Array([151, 122, 108, 156, 141, 187, 150, 128, 117, 167, 89, 154, 116, 140,
       112, 160, 129, 132, 167, 125, 121, 138, 80, 164, 122, 103, 114, 172,
       116, 110, 171, 161, 185, 161, 92, 135, 120, 148, 99, 120, 90, 114,
       184, 102, 122, 122, 158])
Array([118, 134, 188, 62, 113, 126, 130, 148, 105, 147, 135, 156, 184, 145,
       177, 108, 88, 164, 141, 125, 172, 165, 225, 117, 76, 180, 141, 97,
       129, 156, 57, 56, 97, 124, 151, 154, 175, 119, 103, 96, 164, 165,
       97, 142, 94, 120, 83])
Array([125, 145, 120, 102, 152, 76, 115, 131, 135, 73, 128, 120, 135, 73,
       91, 114, 135, 120, 96, 138, 94, 95, 113, 113, 140, 144, 136, 120,
       152, 147, 103, 136, 99, 99, 123, 119, 86, 145, 173, 154, 143, 109,
       82, 149, 146, 135, 140])
Array([168, 132, 95, 174, 167, 107, 131, 118, 218, 89, 178, 54, 119, 100,
       79, 136, 151, 142, 94, 136, 55, 115, 0, 115, 142, 100, 98, 193,
       81, 73, 172, 182, 120, 163, 86, 129, 108, 165, 150, 203, 111, 76,
       157, 156, 160, 122, 188])
Array([159, 107, 93, 174, 146, 178, 132, 131, 128, 173, 146, 111, 100, 128,
       150, 178, 126, 131, 185, 120, 108, 159, 63, 181, 100, 84, 116, 184,
       95, 90, 186, 146, 181, 148, 94, 143, 124, 152, 66, 111, 103, 104,
       169, 106, 137, 112, 184])
Array([144, 113, 112, 219, 131, 197, 122, 122, 113, 221, 170, 98, 114, 133,
       127, 176, 176, 116, 173, 133, 91, 121, 53, 178, 136, 59, 66, 204,
       128, 53, 201, 166, 129, 180, 105, 148, 187, 190, 117, 125, 75, 130,
       240, 133, 154, 115, 209])
Array([146, 120, 136, 167, 159, 149, 131, 167, 187, 192, 175, 59, 162, 171,
       117, 149, 127, 207, 136, 149, 123, 124, 43, 145, 129, 79, 98, 191,
       131, 33, 134, 168, 153, 174, 100, 176, 197, 203, 69, 162, 126, 85,
       175, 156, 124, 122, 186])
Array([93, 147, 173, 14, 101, 70, 124, 129, 66, 30, 69, 162, 138, 95,
       115, 84, 98, 93, 79, 112, 191, 110, 255, 100, 142, 213, 208, 10,
       164, 232, 41, 77, 68, 61, 166, 73, 83, 45, 173, 75, 167, 182,
       22, 121, 117, 148, 32])
Array([142, 102, 119, 135, 137, 94, 124, 130, 140, 89, 162, 121, 126, 102,
       106, 94, 126, 111, 83, 132, 109, 101, 107, 111, 169, 118, 116, 103,
       119, 136, 115, 152, 117, 125, 129, 107, 100, 111, 162, 162, 149, 137,
       117, 121, 163, 160, 127])
Array([132, 133, 115, 133, 136, 95, 123, 126, 143, 81, 154, 113, 101, 110,
       91, 112, 133, 134, 91, 129, 91, 123, 111, 146, 134, 139, 94, 97,
       137, 137, 117, 132, 73, 123, 132, 108, 102, 144, 150, 153, 144, 102,
       102, 151, 141, 120, 149])
Array([113, 148, 112, 132, 143, 96, 119, 114, 157, 76, 147, 135, 125, 102,
       72, 86, 141, 138, 84, 143, 115, 117, 109, 121, 181, 130, 131, 96,
       126, 140, 126, 145, 109, 139, 164, 105, 133, 119, 165, 156, 146, 132,
       107, 131, 159, 146, 118])
Array([124, 138, 125, 140, 113, 196, 116, 113, 80, 175, 100, 170, 84, 151,
       150, 164, 112, 76, 175, 128, 121, 153, 150, 172, 136, 136, 121, 125,
       139, 157, 161, 118, 161, 112, 141, 118, 102, 107, 88, 70, 98, 140,
       155, 85, 112, 126, 105])
Array([92, 139, 119, 92, 111, 96, 129, 135, 105, 86, 102, 121, 125, 89,
       133, 101, 101, 73, 79, 117, 146, 134, 203, 91, 152, 168, 176, 76,
       142, 192, 90, 95, 91, 92, 136, 123, 71, 94, 154, 130, 164, 146,
       78, 93, 103, 129, 69])
Array([101, 163, 114, 103, 106, 106, 123, 79, 115, 85, 97, 118, 120, 107,
       127, 98, 122, 113, 79, 132, 155, 115, 200, 86, 136, 181, 125, 64,
       156, 224, 77, 94, 109, 87, 164, 118, 76, 68, 188, 145, 145, 136,
       73, 104, 109, 144, 46])
Array([118, 133, 130, 129, 132, 92, 136, 79, 137, 90, 134, 143, 138, 97,
       131, 108, 127, 123, 85, 129, 121, 103, 131, 83, 114, 135, 119, 127,
       131, 169, 113, 144, 148, 112, 122, 119, 109, 111, 166, 160, 133, 101,
       127, 143, 122, 131, 119])
Array([119, 148, 133, 119, 136, 91, 130, 124, 142, 98, 113, 129, 118, 91,
       109, 115, 127, 102, 102, 126, 132, 107, 135, 108, 152, 162, 131, 90,
       125, 151, 127, 124, 85, 105, 136, 107, 93, 103, 156, 132, 149, 129,
       74, 122, 131, 131, 105])
Array([129, 114, 143, 141, 101, 183, 112, 117, 98, 126, 72, 190, 126, 142,
       159, 136, 104, 86, 161, 128, 152, 158, 181, 134, 125, 140, 150, 95,
       121, 178, 122, 101, 159, 111, 161, 133, 113, 67, 131, 60, 139, 178,
       118, 87, 106, 142, 97])
Array([184, 130, 91, 191, 167, 73, 128, 122, 234, 83, 179, 46, 112, 113,
       49, 140, 161, 175, 116, 146, 60, 86, 0, 147, 150, 76, 82, 217,
       106, 51, 165, 236, 153, 184, 63, 117, 124, 139, 116, 221, 90, 46,
       204, 173, 217, 117, 204])
Array([101, 96, 169, 142, 104, 186, 138, 130, 77, 147, 101, 166, 145, 134,
       137, 125, 129, 114, 170, 119, 175, 138, 187, 125, 115, 126, 148, 125,
       137, 107, 136, 66, 109, 109, 149, 143, 178, 133, 131, 95, 124, 176,
       119, 118, 96, 129, 133])
Array([149, 94, 100, 196, 138, 192, 145, 131, 132, 183, 115, 124, 123, 141,
       112, 148, 161, 145, 161, 128, 112, 138, 85, 141, 131, 82, 98, 185,
       121, 60, 159, 129, 142, 156, 110, 155, 189, 151, 126, 112, 111, 165,
       176, 129, 133, 109, 177])
Array([133, 111, 164, 91, 117, 123, 130, 147, 109, 143, 154, 157, 160, 154,
       156, 131, 121, 167, 147, 139, 146, 139, 133, 109, 107, 134, 148, 104,
       123, 99, 98, 103, 127, 133, 146, 136, 193, 140, 123, 114, 132, 136,
       121, 156, 109, 130, 122])
Array([119, 139, 121, 120, 133, 77, 109, 106, 147, 75, 127, 122, 119, 105,
       122, 121, 129, 113, 101, 122, 153, 93, 144, 116, 117, 146, 140, 89,
       146, 177, 129, 122, 120, 93, 122, 106, 97, 92, 172, 151, 133, 95,
       100, 129, 128, 129, 108])
Array([184, 132, 110, 163, 168, 44, 139, 103, 179, 105, 186, 48, 104, 111,
       87, 135, 145, 153, 132, 131, 72, 78, 34, 139, 165, 88, 89, 180,
       109, 77, 174, 191, 152, 147, 84, 119, 110, 147, 130, 176, 102, 78,
       178, 137, 196, 114, 198])
Array([126, 128, 108, 109, 147, 93, 135, 113, 153, 78, 119, 105, 148, 115,
       91, 120, 133, 124, 97, 128, 92, 124, 90, 135, 123, 108, 121, 145,
       127, 140, 129, 127, 124, 138, 110, 107, 102, 155, 155, 176, 155, 106,
       122, 125, 139, 136, 140])
Array([138, 141, 95, 138, 136, 95, 152, 94, 162, 103, 129, 105, 117, 109,
       126, 118, 160, 128, 78, 133, 107, 114, 109, 104, 131, 109, 97, 152,
       117, 135, 128, 158, 139, 169, 91, 103, 95, 133, 164, 174, 118, 91,
       134, 165, 124, 149, 116])
Array([145, 124, 85, 146, 152, 87, 135, 150, 161, 91, 160, 109, 120, 122,
       68, 116, 137, 141, 111, 129, 99, 95, 74, 144, 181, 123, 96, 147,
       116, 114, 125, 178, 86, 160, 101, 109, 94, 126, 145, 176, 136, 78,
       124, 130, 160, 141, 157])
Array([125, 113, 121, 136, 122, 186, 110, 110, 127, 152, 78, 179, 136, 161,
       129, 151, 121, 107, 183, 132, 123, 159, 121, 145, 120, 135, 137, 152,
       104, 144, 159, 130, 165, 125, 154, 123, 112, 125, 107, 77, 104, 125,
       138, 95, 115, 120, 132])
Array([100, 130, 147, 135, 93, 199, 118, 143, 114, 147, 135, 191, 145, 147,
       118, 132, 126, 108, 145, 113, 149, 143, 177, 138, 124, 111, 117, 118,
       114, 96, 118, 108, 123, 132, 161, 142, 181, 137, 127, 81, 124, 171,
       137, 143, 106, 113, 112])
Array([107, 138, 187, 68, 92, 137, 105, 149, 101, 154, 114, 158, 159, 173,
       175, 100, 148, 171, 164, 117, 170, 147, 184, 127, 84, 143, 146, 118,
       122, 119, 97, 63, 118, 133, 152, 132, 169, 149, 99, 106, 161, 161,
       104, 147, 104, 126, 95])
Array([138, 107, 138, 100, 95, 188, 154, 116, 73, 138, 68, 205, 138, 139,
       142, 135, 112, 98, 140, 122, 156, 189, 176, 115, 91, 157, 163, 127,
       128, 169, 130, 74, 151, 92, 124, 137, 82, 88, 109, 59, 147, 159,
       110, 91, 88, 115, 114])
Array([83, 148, 144, 55, 93, 95, 119, 123, 59, 48, 83, 186, 118, 120,
       152, 95, 115, 68, 103, 114, 167, 133, 255, 93, 117, 220, 176, 3,
       145, 201, 61, 55, 45, 36, 160, 89, 94, 64, 187, 84, 181, 173,
       7, 111, 104, 130, 31])
Array([141, 164, 105, 128, 141, 93, 122, 112, 152, 114, 165, 65, 87, 110,
       137, 131, 152, 127, 85, 108, 106, 120, 59, 112, 142, 92, 100, 163,
       133, 135, 133, 178, 131, 125, 104, 98, 110, 118, 153, 166, 113, 103,
       164, 140, 148, 129, 128])
Array([161, 142, 78, 202, 166, 120, 135, 114, 188, 119, 191, 50, 89, 108,
       73, 140, 155, 123, 84, 132, 69, 96, 0, 147, 159, 73, 98, 178,
       124, 91, 172, 213, 121, 206, 94, 122, 103, 177, 127, 213, 117, 76,
       171, 132, 164, 137, 195])
Array([127, 163, 100, 181, 150, 101, 112, 130, 142, 127, 144, 80, 110, 101,
       133, 130, 155, 116, 86, 141, 121, 114, 92, 105, 152, 99, 101, 147,
       124, 160, 132, 191, 152, 118, 94, 94, 100, 123, 146, 174, 104, 66,
       160, 126, 132, 133, 120])
Array([169, 142, 122, 169, 144, 134, 127, 147, 172, 203, 199, 68, 161, 129,
       144, 153, 151, 222, 159, 148, 115, 123, 37, 185, 102, 67, 91, 223,
       113, 4, 186, 173, 143, 193, 94, 175, 183, 232, 83, 184, 101, 80,
       220, 198, 157, 131, 185])
Array([106, 111, 192, 93, 123, 106, 114, 142, 132, 130, 154, 123, 168, 168,
       171, 122, 124, 200, 164, 136, 166, 115, 165, 140, 106, 136, 144, 125,
       127, 84, 107, 73, 106, 122, 137, 172, 190, 142, 98, 112, 124, 135,
       102, 149, 111, 116, 119])
Array([89, 133, 105, 90, 132, 102, 116, 149, 89, 96, 110, 132, 117, 112,
       131, 61, 105, 96, 73, 123, 154, 99, 196, 96, 160, 183, 148, 56,
       148, 192, 79, 117, 88, 75, 154, 95, 118, 89, 173, 119, 168, 161,
       59, 118, 132, 137, 118])
Array([98, 136, 112, 105, 107, 193, 119, 130, 88, 145, 70, 167, 106, 145,
       162, 171, 119, 87, 174, 102, 141, 164, 179, 135, 132, 136, 141, 113,
       150, 186, 145, 109, 180, 106, 150, 130, 92, 97, 83, 68, 104, 150,
       115, 85, 89, 118, 91])
Array([82, 123, 192, 41, 97, 108, 128, 171, 84, 136, 97, 177, 171, 155,
       176, 97, 97, 138, 127, 122, 197, 143, 255, 106, 86, 164, 195, 35,
       155, 156, 63, 56, 122, 115, 169, 135, 181, 99, 130, 75, 168, 184,
       72, 124, 102, 143, 55])
Array([107, 132, 196, 46, 101, 117, 127, 146, 116, 121, 104, 166, 168, 161,
       165, 96, 107, 175, 133, 128, 188, 142, 237, 99, 90, 166, 188, 83,
       136, 148, 63, 81, 111, 102, 182, 135, 185, 103, 86, 101, 147, 181,
       85, 143, 100, 120, 69])
Array([174, 116, 96, 221, 140, 158, 129, 129, 142, 204, 126, 99, 103, 145,
       145, 201, 137, 118, 201, 139, 84, 140, 22, 157, 147, 66, 95, 200,
       124, 98, 228, 161, 198, 156, 100, 131, 114, 168, 75, 111, 76, 109,
       209, 99, 144, 108, 177])
Array([129, 102, 155, 118, 144, 134, 145, 149, 135, 211, 174, 93, 141, 151,
       153, 141, 136, 186, 141, 137, 149, 119, 102, 149, 106, 117, 116, 162,
       130, 58, 114, 136, 133, 145, 118, 173, 181, 158, 94, 145, 133, 120,
       147, 147, 115, 124, 144])
Array([158, 103, 147, 135, 122, 161, 153, 106, 108, 145, 75, 134, 116, 133,
       137, 152, 124, 82, 178, 138, 119, 174, 111, 129, 96, 144, 133, 177,
       101, 129, 151, 90, 171, 117, 117, 159, 69, 123, 88, 93, 102, 141,
       145, 126, 112, 146, 138])
Array([95, 115, 120, 161, 105, 167, 136, 119, 96, 166, 125, 176, 125, 161,
       145, 141, 127, 91, 141, 117, 162, 130, 182, 136, 116, 137, 148, 111,
       153, 119, 148, 98, 134, 125, 178, 154, 195, 127, 142, 85, 116, 189,
       153, 100, 120, 131, 133])
Array([116, 148, 92, 132, 140, 114, 130, 147, 127, 133, 137, 137, 73, 109,
       127, 106, 130, 95, 99, 122, 116, 117, 119, 109, 154, 150, 125, 75,
       135, 153, 113, 134, 105, 141, 139, 100, 106, 100, 163, 138, 132, 127,
       115, 114, 145, 123, 108])
Array([120, 109, 148, 98, 82, 179, 119, 132, 92, 116, 72, 184, 132, 148,
       152, 148, 75, 101, 157, 108, 115, 163, 169, 114, 125, 148, 158, 109,
       130, 177, 125, 102, 144, 75, 149, 148, 104, 97, 97, 64, 119, 174,
       91, 96, 94, 120, 119])
Array([136, 111, 144, 117, 141, 116, 139, 162, 142, 210, 156, 106, 175, 157,
       157, 139, 100, 186, 153, 143, 134, 144, 100, 155, 97, 107, 136, 152,
       129, 60, 138, 165, 140, 171, 110, 162, 186, 193, 78, 156, 126, 93,
       158, 167, 132, 118, 163])

Array([120, 109, 148, 98, 82, 179, 119, 132, 92, 116, 72, 184, 132, 148,
       152, 148, 75, 101, 157, 108, 115, 163, 169, 114, 125, 148, 158, 109,
       130, 177, 125, 102, 144, 75, 149, 148, 104, 97, 97, 64, 119, 174,
       91, 96, 94, 120, 119]) : ZG NB HS
Array([138, 107, 138, 100, 95, 188, 154, 116, 73, 138, 68, 205, 138, 139,
       142, 135, 112, 98, 140, 122, 156, 189, 176, 115, 91, 157, 163, 127,
       128, 169, 130, 74, 151, 92, 124, 137, 82, 88, 109, 59, 147, 159,
       110, 91, 88, 115, 114]) : ZG NB HS
Array([141, 164, 105, 128, 141, 93, 122, 112, 152, 114, 165, 65, 87, 110,
       137, 131, 152, 127, 85, 108, 106, 120, 59, 112, 142, 92, 100, 163,
       133, 135, 133, 178, 131, 125, 104, 98, 110, 118, 153, 166, 113, 103,
       164, 140, 148, 129, 128]) : BG QF GL
Array([132, 133, 115, 133, 136, 95, 123, 126, 143, 81, 154, 113, 101, 110,
       91, 112, 133, 134, 91, 129, 91, 123, 111, 146, 134, 139, 94, 97,
       137, 137, 117, 132, 73, 123, 132, 108, 102, 144, 150, 153, 144, 102,
       102, 151, 141, 120, 149]) : BG QF QT
Array([169, 142, 122, 169, 144, 134, 127, 147, 172, 203, 199, 68, 161, 129,
       144, 153, 151, 222, 159, 148, 115, 123, 37, 185, 102, 67, 91, 223,
       113, 4, 186, 173, 143, 193, 94, 175, 183, 232, 83, 184, 101, 80,
       220, 198, 157, 131, 185]) : NH SZ QC
Array([82, 123, 192, 41, 97, 108, 128, 171, 84, 136, 97, 177, 171, 155,
       176, 97, 97, 138, 127, 122, 197, 143, 255, 106, 86, 164, 195, 35,
       155, 156, 63, 56, 122, 115, 169, 135, 181, 99, 130, 75, 168, 184,
       72, 124, 102, 143, 55]) : NH SZ QC
Array([119, 148, 133, 119, 136, 91, 130, 124, 142, 98, 113, 129, 118, 91,
       109, 115, 127, 102, 102, 126, 132, 107, 135, 108, 152, 162, 131, 90,
       125, 151, 127, 124, 85, 105, 136, 107, 93, 103, 156, 132, 149, 129,
       74, 122, 131, 131, 105]) : BG QF QT
Array([161, 142, 78, 202, 166, 120, 135, 114, 188, 119, 191, 50, 89, 108,
       73, 140, 155, 123, 84, 132, 69, 96, 0, 147, 159, 73, 98, 178,
       124, 91, 172, 213, 121, 206, 94, 122, 103, 177, 127, 213, 117, 76,
       171, 132, 164, 137, 195]) : BG QF QT
Array([125, 145, 120, 102, 152, 76, 115, 131, 135, 73, 128, 120, 135, 73,
       91, 114, 135, 120, 96, 138, 94, 95, 113, 113, 140, 144, 136, 120,
       152, 147, 103, 136, 99, 99, 123, 119, 86, 145, 173, 154, 143, 109,
       82, 149, 146, 135, 140]) : BG QF QT
Array([133, 111, 164, 91, 117, 123, 130, 147, 109, 143, 154, 157, 160, 154,
       156, 131, 121, 167, 147, 139, 146, 139, 133, 109, 107, 134, 148, 104,
       123, 99, 98, 103, 127, 133, 146, 136, 193, 140, 123, 114, 132, 136,
       121, 156, 109, 130, 122]) : NH SZ QC
Array([106, 111, 192, 93, 123, 106, 114, 142, 132, 130, 154, 123, 168, 168,
       171, 122, 124, 200, 164, 136, 166, 115, 165, 140, 106, 136, 144, 125,
       127, 84, 107, 73, 106, 122, 137, 172, 190, 142, 98, 112, 124, 135,
       102, 149, 111, 116, 119]) : NH SZ QC
Array([184, 132, 110, 163, 168, 44, 139, 103, 179, 105, 186, 48, 104, 111,
       87, 135, 145, 153, 132, 131, 72, 78, 34, 139, 165, 88, 89, 180,
       109, 77, 174, 191, 152, 147, 84, 119, 110, 147, 130, 176, 102, 78,
       178, 137, 196, 114, 198]) : BG QF BZ
Array([116, 148, 92, 132, 140, 114, 130, 147, 127, 133, 137, 137, 73, 109,
       127, 106, 130, 95, 99, 122, 116, 117, 119, 109, 154, 150, 125, 75,
       135, 153, 113, 134, 105, 141, 139, 100, 106, 100, 163, 138, 132, 127,
       115, 114, 145, 123, 108]) : BG QF QT
Array([127, 163, 100, 181, 150, 101, 112, 130, 142, 127, 144, 80, 110, 101,
       133, 130, 155, 116, 86, 141, 121, 114, 92, 105, 152, 99, 101, 147,
       124, 160, 132, 191, 152, 118, 94, 94, 100, 123, 146, 174, 104, 66,
       160, 126, 132, 133, 120]) : BG QF GL
Array([142, 102, 119, 135, 137, 94, 124, 130, 140, 89, 162, 121, 126, 102,
       106, 94, 126, 111, 83, 132, 109, 101, 107, 111, 169, 118, 116, 103,
       119, 136, 115, 152, 117, 125, 129, 107, 100, 111, 162, 162, 149, 137,
       117, 121, 163, 160, 127]) : BG QF QT
Array([101, 96, 169, 142, 104, 186, 138, 130, 77, 147, 101, 166, 145, 134,
       137, 125, 129, 114, 170, 119, 175, 138, 187, 125, 115, 126, 148, 125,
       137, 107, 136, 66, 109, 109, 149, 143, 178, 133, 131, 95, 124, 176,
       119, 118, 96, 129, 133]) : ZG BC JG
Array([93, 147, 173, 14, 101, 70, 124, 129, 66, 30, 69, 162, 138, 95,
       115, 84, 98, 93, 79, 112, 191, 110, 255, 100, 142, 213, 208, 10,
       164, 232, 41, 77, 68, 61, 166, 73, 83, 45, 173, 75, 167, 182,
       22, 121, 117, 148, 32]) : BG QF BZ
Array([159, 107, 93, 174, 146, 178, 132, 131, 128, 173, 146, 111, 100, 128,
       150, 178, 126, 131, 185, 120, 108, 159, 63, 181, 100, 84, 116, 184,
       95, 90, 186, 146, 181, 148, 94, 143, 124, 152, 66, 111, 103, 104,
       169, 106, 137, 112, 184]) : ZG NB HS
Array([83, 148, 144, 55, 93, 95, 119, 123, 59, 48, 83, 186, 118, 120,
       152, 95, 115, 68, 103, 114, 167, 133, 255, 93, 117, 220, 176, 3,
       145, 201, 61, 55, 45, 36, 160, 89, 94, 64, 187, 84, 181, 173,
       7, 111, 104, 130, 31]) : BG QF QT
Array([151, 122, 108, 156, 141, 187, 150, 128, 117, 167, 89, 154, 116, 140,
       112, 160, 129, 132, 167, 125, 121, 138, 80, 164, 122, 103, 114, 172,
       116, 110, 171, 161, 185, 161, 92, 135, 120, 148, 99, 120, 90, 114,
       184, 102, 122, 122, 158]) : ZG NB HS
Array([107, 132, 196, 46, 101, 117, 127, 146, 116, 121, 104, 166, 168, 161,
       165, 96, 107, 175, 133, 128, 188, 142, 237, 99, 90, 166, 188, 83,
       136, 148, 63, 81, 111, 102, 182, 135, 185, 103, 86, 101, 147, 181,
       85, 143, 100, 120, 69]) : NH SZ QC
Array([107, 138, 187, 68, 92, 137, 105, 149, 101, 154, 114, 158, 159, 173,
       175, 100, 148, 171, 164, 117, 170, 147, 184, 127, 84, 143, 146, 118,
       122, 119, 97, 63, 118, 133, 152, 132, 169, 149, 99, 106, 161, 161,
       104, 147, 104, 126, 95]) : NH SZ QC
Array([129, 102, 155, 118, 144, 134, 145, 149, 135, 211, 174, 93, 141, 151,
       153, 141, 136, 186, 141, 137, 149, 119, 102, 149, 106, 117, 116, 162,
       130, 58, 114, 136, 133, 145, 118, 173, 181, 158, 94, 145, 133, 120,
       147, 147, 115, 124, 144]) : NH SZ QC
Array([118, 134, 188, 62, 113, 126, 130, 148, 105, 147, 135, 156, 184, 145,
       177, 108, 88, 164, 141, 125, 172, 165, 225, 117, 76, 180, 141, 97,
       129, 156, 57, 56, 97, 124, 151, 154, 175, 119, 103, 96, 164, 165,
       97, 142, 94, 120, 83]) : NH SZ QC
Array([149, 94, 100, 196, 138, 192, 145, 131, 132, 183, 115, 124, 123, 141,
       112, 148, 161, 145, 161, 128, 112, 138, 85, 141, 131, 82, 98, 185,
       121, 60, 159, 129, 142, 156, 110, 155, 189, 151, 126, 112, 111, 165,
       176, 129, 133, 109, 177]) : ZG BC JG
Array([98, 136, 112, 105, 107, 193, 119, 130, 88, 145, 70, 167, 106, 145,
       162, 171, 119, 87, 174, 102, 141, 164, 179, 135, 132, 136, 141, 113,
       150, 186, 145, 109, 180, 106, 150, 130, 92, 97, 83, 68, 104, 150,
       115, 85, 89, 118, 91]) : ZG NB HS
Array([174, 116, 96, 221, 140, 158, 129, 129, 142, 204, 126, 99, 103, 145,
       145, 201, 137, 118, 201, 139, 84, 140, 22, 157, 147, 66, 95, 200,
       124, 98, 228, 161, 198, 156, 100, 131, 114, 168, 75, 111, 76, 109,
       209, 99, 144, 108, 177]) : ZG NB HS
Array([168, 132, 95, 174, 167, 107, 131, 118, 218, 89, 178, 54, 119, 100,
       79, 136, 151, 142, 94, 136, 55, 115, 0, 115, 142, 100, 98, 193,
       81, 73, 172, 182, 120, 163, 86, 129, 108, 165, 150, 203, 111, 76,
       157, 156, 160, 122, 188]) : BG QF QT
Array([138, 141, 95, 138, 136, 95, 152, 94, 162, 103, 129, 105, 117, 109,
       126, 118, 160, 128, 78, 133, 107, 114, 109, 104, 131, 109, 97, 152,
       117, 135, 128, 158, 139, 169, 91, 103, 95, 133, 164, 174, 118, 91,
       134, 165, 124, 149, 116]) : BG QF GL
Array([100, 130, 147, 135, 93, 199, 118, 143, 114, 147, 135, 191, 145, 147,
       118, 132, 126, 108, 145, 113, 149, 143, 177, 138, 124, 111, 117, 118,
       114, 96, 118, 108, 123, 132, 161, 142, 181, 137, 127, 81, 124, 171,
       137, 143, 106, 113, 112]) : ZG BC JG
Array([129, 114, 143, 141, 101, 183, 112, 117, 98, 126, 72, 190, 126, 142,
       159, 136, 104, 86, 161, 128, 152, 158, 181, 134, 125, 140, 150, 95,
       121, 178, 122, 101, 159, 111, 161, 133, 113, 67, 131, 60, 139, 178,
       118, 87, 106, 142, 97]) : ZG NB HS
Array([125, 113, 121, 136, 122, 186, 110, 110, 127, 152, 78, 179, 136, 161,
       129, 151, 121, 107, 183, 132, 123, 159, 121, 145, 120, 135, 137, 152,
       104, 144, 159, 130, 165, 125, 154, 123, 112, 125, 107, 77, 104, 125,
       138, 95, 115, 120, 132]) : ZG NB HS
Array([145, 124, 85, 146, 152, 87, 135, 150, 161, 91, 160, 109, 120, 122,
       68, 116, 137, 141, 111, 129, 99, 95, 74, 144, 181, 123, 96, 147,
       116, 114, 125, 178, 86, 160, 101, 109, 94, 126, 145, 176, 136, 78,
       124, 130, 160, 141, 157]) : BG QF QT
Array([136, 111, 144, 117, 141, 116, 139, 162, 142, 210, 156, 106, 175, 157,
       157, 139, 100, 186, 153, 143, 134, 144, 100, 155, 97, 107, 136, 152,
       129, 60, 138, 165, 140, 171, 110, 162, 186, 193, 78, 156, 126, 93,
       158, 167, 132, 118, 163]) : NH SZ QC
Array([158, 103, 147, 135, 122, 161, 153, 106, 108, 145, 75, 134, 116, 133,
       137, 152, 124, 82, 178, 138, 119, 174, 111, 129, 96, 144, 133, 177,
       101, 129, 151, 90, 171, 117, 117, 159, 69, 123, 88, 93, 102, 141,
       145, 126, 112, 146, 138]) : ZG NB HS
Array([113, 148, 112, 132, 143, 96, 119, 114, 157, 76, 147, 135, 125, 102,
       72, 86, 141, 138, 84, 143, 115, 117, 109, 121, 181, 130, 131, 96,
       126, 140, 126, 145, 109, 139, 164, 105, 133, 119, 165, 156, 146, 132,
       107, 131, 159, 146, 118]) : BG QF QT
Array([144, 113, 112, 219, 131, 197, 122, 122, 113, 221, 170, 98, 114, 133,
       127, 176, 176, 116, 173, 133, 91, 121, 53, 178, 136, 59, 66, 204,
       128, 53, 201, 166, 129, 180, 105, 148, 187, 190, 117, 125, 75, 130,
       240, 133, 154, 115, 209]) : ZG BC JG
Array([146, 120, 136, 167, 159, 149, 131, 167, 187, 192, 175, 59, 162, 171,
       117, 149, 127, 207, 136, 149, 123, 124, 43, 145, 129, 79, 98, 191,
       131, 33, 134, 168, 153, 174, 100, 176, 197, 203, 69, 162, 126, 85,
       175, 156, 124, 122, 186]) : NH SZ QC
Array([89, 133, 105, 90, 132, 102, 116, 149, 89, 96, 110, 132, 117, 112,
       131, 61, 105, 96, 73, 123, 154, 99, 196, 96, 160, 183, 148, 56,
       148, 192, 79, 117, 88, 75, 154, 95, 118, 89, 173, 119, 168, 161,
       59, 118, 132, 137, 118]) : BG QF QT
Array([119, 139, 121, 120, 133, 77, 109, 106, 147, 75, 127, 122, 119, 105,
       122, 121, 129, 113, 101, 122, 153, 93, 144, 116, 117, 146, 140, 89,
       146, 177, 129, 122, 120, 93, 122, 106, 97, 92, 172, 151, 133, 95,
       100, 129, 128, 129, 108]) : BG QF GL
Array([126, 128, 108, 109, 147, 93, 135, 113, 153, 78, 119, 105, 148, 115,
       91, 120, 133, 124, 97, 128, 92, 124, 90, 135, 123, 108, 121, 145,
       127, 140, 129, 127, 124, 138, 110, 107, 102, 155, 155, 176, 155, 106,
       122, 125, 139, 136, 140]) : BG QF QT
